Questions about the matrix below. Indices start at 1.
1) Read off the entry in row 1 and column 2.
2) Read off the entry in row 3 and column 1.
3) Read off the entry at row 1, column 1.
4) Read off the entry in row 2 and column 1.
5) Read off the entry just left of the smallest entry.
6) Read off the entry in the bottom-left corner.
7) Read off the entry directly below the smallest entry.
8) Read off the entry in row 2 and column 2.
array([[-0.111, -0.103,  0.105,  0.036, -0.127, -0.079],
       [-0.085, -0.204,  0.139,  0.051, -0.237, -0.039],
       [-0.214, -0.063,  0.164,  0.066, -0.156, -0.012],
       [-0.057,  0.131, -0.060, -0.132,  0.121, -0.254],
       [ 0.070,  0.026, -0.075,  0.056, -0.009, -0.040]])
1) -0.103
2) -0.214
3) -0.111
4) -0.085
5) 0.121
6) 0.070
7) -0.040
8) -0.204

m = -66.3,135.5,10.2,-91.0,133.2,-29.7,-38.8,-7.9,-108.9,-9.7,-135.0,-2.5,-74.0,-119.7,-123.0
Read off the centre entry.
-7.9
Read off the minimum.
-135.0
The entry just right of the centre entry: -108.9
Read off the entry just left of the largest entry.
-66.3
Read off the entry just left of the smallest entry.
-9.7

arr =
[[2 7 5 3 3 3]
 [3 3 5 3 3 3]
 [2 1 4 4 4 4]
 [2 4 4 4 4 4]
 [3 3 3 3 2 2]
 [2 3 3 2 5 5]
 [4 3 3 4 3 3]
 [3 5 3 4 4 5]
 [2 4 4 5 4 4]
 [3 4 3 4 5 3]
 [2 3 4 4 3 4]
 [4 3 3 1 3 2]]
Indices start at 1.
The entry in the top-right corner: 3
The entry in row 1 and column 1 -> 2
The entry in the bottom-right corner is 2
Read off the largest entry.
7
The entry in row 3 and column 2 is 1
Read off the entry just right of the largest entry.
5
Read off the bottom-left entry.
4
Read off the entry in row 2 and column 1.
3
Read off the entry in row 3 and column 3.
4
Read off the entry in row 2 and column 2.
3
The entry at row 3, column 1 is 2
Read off the bottom entry of the column that holds the largest entry.
3

array([[ -92.0,   20.2, -119.2,   34.2,  -14.4,  -99.7,  -30.0,   41.6,
          54.6,  -51.9,   15.8,  -75.6,  -16.3,   -3.0,   15.6],
       [  76.3,  135.2,  -46.1, -155.1, -155.8,  -36.1,  -77.8,  -70.4,
         -36.0,   71.9, -113.2, -129.7,  -15.9,   34.2, -121.8]])
The entry just right of -155.8: -36.1
The 3rd largest entry -> 71.9
Find the largest entry.
A: 135.2
The first entry in reading order -> -92.0
The entry just left of -51.9 -> 54.6
Find the entry just right of the largest entry.
A: -46.1
The entry just right of -15.9 -> 34.2
Find the third entry in reading order.
A: -119.2
Find the smallest entry.
A: -155.8

A =
[[-349 -120 -277  572  433 -116 -691  452  428  204]
 [-365 -161 -293  631  402 -173 -650  422  428  264]
 [ -60  -80   60  354    1 -144  -16   68  103  207]
 [-168 -137  -54  476  103 -194 -198  165  199  238]
 [ 183  203  301  -36 -204  463  395 -261 -121 -286]]
The top entry of the column that holds the largest entry: 572
The entry in the top-left corner -> -349
The entry directly below the smallest entry: -650
The entry directly below 433?
Answer: 402
The entry directly below 199: -121
The last entry, reading row by row?
Answer: -286
The entry just right of -60 is -80
The smallest entry in the first row?
Answer: -691
The bottom-left entry is 183
The entry directly above 402 -> 433
The entry directly below -293: 60
The entry just right of the smallest entry is 452
The bottom entry of the column that holds the largest entry: -36
The last entry of the largest entry's row is 264
The third largest entry is 476
The entry just right of -161 -> -293
The entry directly below the largest entry: 354
The third smallest entry: -365
The 3rd entry on the diagonal from the top-right corner?
Answer: 68
The entry just right of -293: 631
The fourth entry from the end, reading row by row -> 395
